One turn sends every row of this set to another row. A few are shown first. Where does it send the rows asked after them?
j_586: [  0  10  16   8   0   1   9   4   1  14 -11  -2   0  -8  -7  11  16   3
  11  -8   9   3  -1  -9  -2  11  14   3   7  -2  -4   8   0   0  -8 -12
 -25   0   3]
j_358: [  2   5  13  18  15  -7  -2   5 -13 -13 -17  -3   0  10   1  -1  11   3
   7  10  -5  -4  -5   7   1   4   3   2  -4   4  -8  12  10 -13  -1 -13
 -18  -5  -6]
j_487: [  3   1  11   0  11  -1   6  -1   3  -9 -16  -4  -4   9   3  -6   9  -1
   9  -5  18   9 -11   0   7  17   9  -4   9   9  -8  10  -9 -11  14 -19
 -28   0   3]
j_377: [  2   5  14   6   1   2   2  -6 -18  -6 -13   2  -1   3  -6  -6   4   3
   4   6  -4  11  -3   7   0  10   2  -3  -8  -9  -8   0   1   2  -2 -14
 -32  18   1]
j_687: [  4   7   9  24  -5  -4  13  -9  -4   0  -9   8   1   1   6  -4   4   6
  18 -11  10   6 -15   0   8  12  11  -7  -2   2  -6   3   2  -5  -4  -2
 -13  -9  -1]
j_481: [ -1   5  12   9   0  -5  11   1  -5   9 -13   3   4 -16  -4   8  17   4
   7  -9   7   1  -4 -10  -5   7  20   3   6   0  -2  10   1  -3  -2  -9
 -24  -6   0]
j_601: [-13   2  15   8   2  -4  11   1   5   8 -11  -7   5  -6   0   2  23   2
  10   2  11   9  -1   4  -1  11  14   8   7  -7  -5  15  -4  -7   7 -15
 -26  -2  -3]
j_281: [  5   0  13   7  -5   0  -1  -4 -11  -9 -12   2  -4   2   0   1   9   4
   4   7  -6   7   1  11   3  11  -2   0  -7  -5 -11   1   1  -4   0 -15
 -37  16  -1]
j_664: [  1   6   9  24  -5  -5  15  -7   4  -6  -4   0   2   2  10  -1  17   6
  15  -4   7  11 -10  12   5  12   4   2   6  -4  -9   6  -3 -11   1  -4
 -15 -15  -2]
j_251: [  5  -8   2   1   9   0  10  -2  -4 -12 -16  -2   1   2   2  -6  13  -1
   2  -6  16   5 -11  -2   1  12   9   0  14   9  -6   6  -8 -13  16 -14
 -24  -6   5]
j_347: [  4   8   5  25  -1   3  15 -10  -4   6  -8   2   1   3   0  -6   4   7
  15  -9  11  10 -15   1   4  15   8  -4   1  -2  -9   0   0  -3  -3  -4
  -9 -10   1]
j_405: [  7   4  15   7  -3   0   3  -5 -17  -6  -8   6  -1   0  -2   0   7   1
   5   6  -6   4  -4   5   0   6  -2  -3  -4  -3  -6   0   2  -1  -7  -9
 -34  17   3]
j_618: [  2   3  11   9   4   0   5  -9 -22  -6 -10   3   2  -3  -5  -9   3   5
  -2  10  -5  11  -6   9  -6  10   4   0  -4  -8  -8   1   0   0   5 -10
 -29  11   0]
j_783: [  5  10  17  -3  12   0   9   2  -1  -9  -7  -4  -7  13   2  -8  11   1
  13  -6  15   7  -9  -2   3  11   6  -2   9   8  -3  12 -10  -3   2 -18
 -21   2   9]
j_537: [  4  -4   4  -3  10  -1  14  -2 -12 -12  -8   2  -1   4   1  -9  13   5
   6 -10  11  -2 -12  -5  -2   6  10   3  10   8   0   8  -5  -6   7 -15
 -17  -7  10]
j_659: [  8  -4  12  13   9 -10  -2   5  -4 -14 -23   5   2  -2 -16  -4   2   0
   3   7   4   7 -10  11   1   7   7   1   1   3  -8   3   9  -3  -5  -8
 -17  -3  -6]
j_875: [ 12  -5   2   1  10   1   9   0  -5  -8 -10  -2  -3   3   1   4  13   5
   5  -9  13  -3 -11  -1   1  13   3   2  15  10  -5   4  -4 -12   8 -16
 -27  -9  12]
j_166: [ 11   1  16  21  13  -1  -2   7 -11 -10 -20  -3   3   4 -10   3  10  -1
   1  11   7   4  -9   8   1   5   4   1   4   3 -10   3  10  -3  -5  -3
 -16   0   0]
j_432: [ -9  -3   9   7   0  -5  10  -1   2  14  -6  -1  -1  -6   1   7  18  11
  15  -3   5  -8  -2   1   1  11   9   9   2   0   0  13   4  -9   1 -19
 -27  -5   2]
j_158: [  1  -2   8  10   7  -3   1   4   2 -10 -15   0   2   8 -16  -9   7  -6
   7  10  -6   5  -4  10  -4   8  -6   7   5   0 -10   5   2 -11  -9 -14
 -14  -3  -5]
j_183: [ -2  -4   9  19  13  -6   1   4  -5 -11 -14  -5  -4   9 -11  -7   3   4
   6  11  -4  -6  -6   8   2   4  -1   8   2   0  -7   5   8  -9  -3 -11
 -15  -1  -3]
j_269: [-10   5  17   6   2  -8   7   2   6   8 -11  -4  -2  -5   1   7  19   9
  17  -3   9   2  -1   5   4  13  14   6   1  -4  -2  17   1  -6   1 -20
 -30  -2  -3]
j_863: [ 11   4  10   0  11   0   4   1   2  -6 -10  -4  -9   9   3   3   8   5
  12  -8  16   1 -10   1   7  17   3  -2  10  12  -6   7  -5  -9   6 -19
 -30  -3   9]
j_720: [-10   3  11  10   3  -4  11  -2  -5  12 -16   1   3 -12  -4  -2  10   4
   7  -6  10   2  -5 -11  -3  12  24   1   1   0  -3  12   0  -3   6 -11
 -21  -2  -4]
j_975: [  6   9   7  22  -3   5  13  -6  -4   1 -13   1   4   5  -1  -2  13   4
  15 -13  12  16 -11   2   5  12   9  -6   2  -9 -10  -1  -1  -2  -7  -6
 -11  -9   1]
j_142: [ -2   0  10  -2  11   1  13  -2  -6 -11 -11  -2  -1  10   0 -16  11  -1
   8  -5  15   7 -11  -6   0   9  10   0   9   8  -2  10 -11  -6  10 -16
 -16   0   6]
j_959: [ 11   6  11  -5  11  -3  10   2  -8 -12  -4   0  -7   7   3  -1  13   8
  12 -10  11  -2 -10  -1   0   7   6   2  10   8   0   9  -5  -4  -1 -17
 -21  -6  13]
j_846: [ -1   0   7  25  -9   2  15  -7   5  -2  -5  -1   0   8   8  -1  18   4
  19  -5   8   5  -8   7  10  10  -1   2   3  -3  -9   4  -1 -13  -3  -6
 -15  -8   1]
j_11: [  6   9  10  21  -7  -2  13  -5  -3  -6 -15   6   3   2   5   0  12   4
  17 -15  11  11 -11   0  10   8  12  -8  -1  -5  -8   2   2  -5  -8  -5
 -15  -8  -1]
j_137: [ 11   3  11  16  11   5  -4   3 -13   1 -21   1   5  11  -7   1  12  -4
   6  12   4   2  -8   4  -3  11  -2  -3  -4  10 -11   7  10  -8  -5 -11
 -14   1  -2]
j_652: [  1   0  10   9   0   1   1  -6 -14  -8 -12  -3  -2   0  -3  -4   8   5
  -1  10  -4  13  -1  12  -2  14   1   2  -5  -9 -13   1  -2  -3   8 -14
 -32  12  -2]
j_386: [  7  -2  11  10  -5  -2   1  -6 -14  -7  -5   6  -3  -4   2   3   8   5
   1  10  -8   0  -3  10  -1  10  -4   3  -4   2  -9   2   2  -7   2  -8
 -35  11   2]
j_641: [ -3  -1   4  22  -6   1  13  -8   2  -2 -10   0  -2  11   8  -4  15  10
  21 -10   7   6  -7   8  12  13   3   0  -5  -7  -9   4   2 -11   0 -14
 -14  -9  -2]
j_541: [ -8   7  15  10   3   2   9   0   1  18 -14  -4  -2  -3  -8   1   9   3
  12  -5  12   4  -3 -10   0  15  17   1   1  -1  -5  10  -1   0   0 -15
 -23   4  -1]
j_185: [-12  -6   8  10   1   0  15  -2   0  14  -7  -4   6  -7  -1   3  23   4
   8   1   8  -1  -2   0  -4  10   9  11   8  -3  -3  12  -1  -9   6 -13
 -23  -4   1]
j_681: [  3  -2   8  13  -1  -1   4  -9 -17  -5  -7   1   0  -5   0  -3   6   6
  -3  13  -7   6  -5  11  -6  13  -1   5  -2  -1 -11   1  -1  -5  10  -8
 -30   8   0]
j_590: [  5   8  11   9   8  -5  -3   5  -6 -12 -17   2   6   9  -2  -3  16  -6
   9  10  -7   6  -2  10  -6   8  -1   1  -1   3 -11  12   3 -16  -7 -15
 -17  -5  -8]
j_357: [ -2   5   5  21  -3  -6  12  -8   1  -5  -9  -1   0   4   8  -5  14  12
  17  -8   6  11  -9  13   7  15   8   1  -2  -8  -9   6   0 -11   3 -12
 -15 -16  -4]
j_576: [  6   3  12  10   0  -3   5  -8 -21  -6  -5   7   3  -6   0  -2   4   3
  -1  10  -7   3  -7   7  -6   7   1   1  -1   0  -6   1   1  -2   0  -4
 -30  11   3]
j_839: [  8  -2   7   8   7  -4  -4   1  -6  -3 -24   9   4   5 -12  -7   3  -3
   9   8   1   6  -9   8  -4  14   2  -3  -7  10  -9   8   9  -8  -6 -16
 -15  -2  -7]

j_158 turns into j_137
j_875 turns into j_142
Where do these go?
j_975 turns into j_846
j_541 turns into j_432
j_681 turns into j_377

One turn sends every row of this set to another row. A few are shown first. Where does it send the rows asked after them?
j_774: [  1  -3  13  -5  -9  10 -11  -8  -4   6  -1   2  -2  -8   6   0  -5  -2]
j_702: [ 11   6   9  -9  -9  12  -4  -7  -3 -11   6  -2   7  11  -8  -5  -4 -12]
j_535: [ -2   1   6  -1  -6  10  -6   9  -4   0  -5 -16  -5  -7  -9   8 -14  -7]
j_521: [-10   0   9   2   2  -5  -8   3   0  -2  -4  -2 -10   4  -2  12  -3  -5]
j_124: [  7  -5  -1   7  -9   0  -7   8  -2  -7  -3   3   7   0 -12  -3   3  -9]
j_985: [  5  -7  10   1 -13   9 -12  -5   0   8   0   2   3  -7  -2  -4   1  -3]
j_932: [  9   8   7  -3  -7   7  -3 -11   2  -7  10   3   4  11  -5  -2  -5 -13]
j_936: [  1   5  -3 -15   4  10  -4   0 -10  -5  10  -4  -3   3   2  12  -4  -1]
j_627: [  8   4  10  -5  -2  14  -9  11  -6  -2  -1 -16   2  -7 -11   4 -10  -7]
j_929: [  0  -1  16   0  -6  13 -14 -10  -1  10   2   0  -1  -5  -2   2   1  -1]
j_29: [ 17  -2   0  -7  -5   5 -14  -7   3  -2  -5  -8  -2   5  -1  11  11  -9]
j_430: [ 13   3   5 -10  -7  11  -3 -10  -2  -7  10   7   2   4  -6  -1  -7 -14]
j_854: [-13  -1   4   0   1   0  -7  -3   3   3  -5  -8  -7   1  -4  12   3  -9]
j_731: [ 12  -4   2  -6  -5   4 -16  -6   0  -3  -5  -7   2   7   1   6  15  -9]
j_189: [ -3   5  10  -7  -4  14  -4   6  -5  -4  -1 -14   0  -6 -14   4 -12  -8]
j_561: [  2   5  10  -4  -4  13  -6   9  -5   0  -3 -14   0  -3 -10   4 -16  -8]
j_489: [  3   4  10  -4  -8   9 -10  10  -7  -3   4  -9  -1 -10 -11   5 -15 -10]
j_461: [ -8   4  -2 -12   1  14  -3  -5  -7  -4   7  -9  -2  -1  -4  13   1   1]
j_445: [  5   8   8  -7  -2   4 -12   6  -9  -6   5  -3  -9  10 -21   1   5  -1]
j_361: [  0  -6   9   1  -9  13 -10  -8   0   9   1   3   4  -7  -1   1   1   0]
j_579: [  8   7   7  -7  -9  13  -3  -7  -4  -4   8  -1   1  10  -9  -2 -14 -14]
j_516: [ -8   0   3   1   1  -1  -3  -3   3   3 -10  -6 -11   4  -5  11  -1  -9]
j_237: [ 21  -4   0  -8  -5   9 -13  -5  -1  -5  -2  -7   1   9  -2   9   8  -9]
j_414: [  6  -4   5   5 -11   1  -9   5  -2 -12  -6   0  10   3  -9  -5   4 -12]
j_812: [ 16  -2   1  -6  -2   6 -14  -2  -2  -1  -6 -11  -3  -2   0   9  12  -6]
j_123: [  4   5   9 -11   2   7 -11   5  -7  -3   8  -7 -10  10 -19   5   4   2]
j_119: [ -3  -5   8  -1 -10  11 -14 -10  -1   8   0  -1   5  -6   3   1   4  -5]
j_459: [ -4  -3   5   4  -1  -2  -7  -6   5   2  -7  -4 -11   9  -3  12   2  -8]
j_340: [  8  -6   6   5  -9  -2  -5   5   3 -12  -7   3   4  -5  -8   3  -1 -11]
j_404: [  7  -5  -3   8  -6   1  -3   6  -2 -10  -4   1  10  -2  -5   1   2 -10]
j_654: [ -3   6  -3 -10   0  13  -1  -2  -7  -5   8  -5  -3   1  -2  11  -1   8]
j_182: [  9   2  12  -8   3   2 -13   5  -3  -6   6  -1  -8   8 -21   8   4  -9]
j_395: [ -3   0  -5 -10  -1  12   0  -5  -5  -1   8  -4  -1  -1   3   8  -1   5]
j_713: [-10   3   6   2   4  -1  -1  -4   2   2  -3  -1  -9   5  -5   7  -3  -9]
j_581: [ -1   8  -6  -7   1  11   1   0  -8 -11   7  -7  -1   0  -1  12  -2   2]
j_65: [ 16  -6   5 -10   1   6 -12  -3  -2  -5  -5  -2  -3   4   2  12  11  -3]
j_134: [  2   6  11  -8  -1   8  -9   4  -8 -11   2  -6  -6  10 -23   2   4  -6]
j_99: [  7  -3   1   5  -9  -3  -5   9   0 -12  -1   1   4   3 -15  -2   1  -8]
j_820: [  8   7  14  -5  -1   5 -14   2  -8  -2   3  -3  -9   8 -20  -1   5  -7]
j_216: [ 13   7   6  -6  -9  11  -6  -7   0  -5   9  -1   6  12  -6   0  -9 -13]

j_654 turns into j_216
j_134 turns into j_731
Where do these go?
j_936 turns into j_430
j_812 turns into j_581
j_99 turns into j_459

One turn sends every row of this set to another row. A few are shown first. Where does it send the rows asked after them?
j_677: [ -1  -5  -5 -15  -2  -1   0   5   0  -1  -1 -14   4   5   0  -2]
j_855: [-14  -6 -10   7  -1   8  -6  -4  -1  -2  -1   6   5  -7  -7  -7]
j_369: [ -4  -6 -10   2  -7   4   4  -2   5  12   3 -16  -1  -2   6   0]
j_759: [  1   6  -4  -1   2  -2 -10   9  -6   2   3   6  -9  -4   6   8]
j_114: [-1 -9 -3 -4 -4  4 -7  1 -2 21  0 -9  5 -7 -5 -8]
j_374: [  7   2  -2   2 -14  -3  -8   1  -4  14  -1  -3  -2  -8   5 -13]
j_139: [ -3   7  -8  -5   6  -2  -3   4  -8   2  -7 -13   6  -6 -11 -11]
j_995: [  1  -2 -11   8  -2  -5  10   0  -3   5  -4  -7   1 -14   1 -11]
j_676: [ -7  10  -7   6  -7   0  -6  -2   0   2   7 -13   1  -1  -5   9]
j_892: [ 3 -1  6  9  3 -7  5  6  6  2 -7  1  0 -1 -2 -8]
j_290: [ 2  1  5 10  2 -7  2  7  8 -2 -6  2  0  0 -2 -9]
j_915: [  0   3  -6  -3  -1  -1 -10  12  -5   2   1   7  -9  -6   3   8]
j_453: [-15  -2 -10   4   1  10  -7  -4  -1  -2   3   6   4  -7  -5  -8]
j_236: [-3  9  1 -7 -7 -7 -4 -1 -1  8 -2 -1  0  6  9  4]
j_5: [ -1  -8   4  -4  -5  -2  -5  -1   3  -2  12 -10   5  -9  -9  -7]
j_738: [-14  -6 -10   7   2   6  -5  -4  -2  -5   1   6   3  -5  -5  -5]
j_450: [ -1   1  -3  -1   0   0 -11  11  -7   3   2   7  -9  -4   2   9]
j_562: [  4  -7  -7  -3   1  -1   1   4 -10  10 -12 -10  11  -4   5  -2]
j_197: [-3 -2 -5 -1  3  6 -2  1 -6 15  4 -3 14 -1  7  6]
j_858: [ -1   0  -2   2   0   0 -10  12  -5   3   5   7 -10  -5   3   8]
j_603: [  5  -1 -17  -2 -14   6  -4  11  -1   3   1 -11   0  -3  -3  -7]
j_108: [-15  -5 -12   6  -2   7  -3  -3   0  -1   1   6   3  -8  -6  -7]
j_614: [ 10  -3  -7   8 -10  -5   4   7  -9  -4   5  -6   7  -3   2   2]
j_385: [ -3   0 -12  -8   1   9 -10   9   0   5   8   1  10  -8 -10  -4]
j_88: [  4   0   3   9   5  -7   7   5   6   1  -5   2   1  -1  -2 -12]
j_339: [ 2 -1  4  6  3 -9  7  6  8  2 -6  3  1  0 -2 -7]
j_98: [ -4  10  -6  -3 -10   3  -8   7  -8  13 -11 -11   2  -1  -4  -3]

j_385 turns into j_236
j_855 turns into j_450
j_374 turns into j_139
Where do these go?
j_603 turns into j_677
j_453 turns into j_759
j_676 turns into j_614
j_108 turns into j_915
j_738 turns into j_858
j_98 turns into j_562

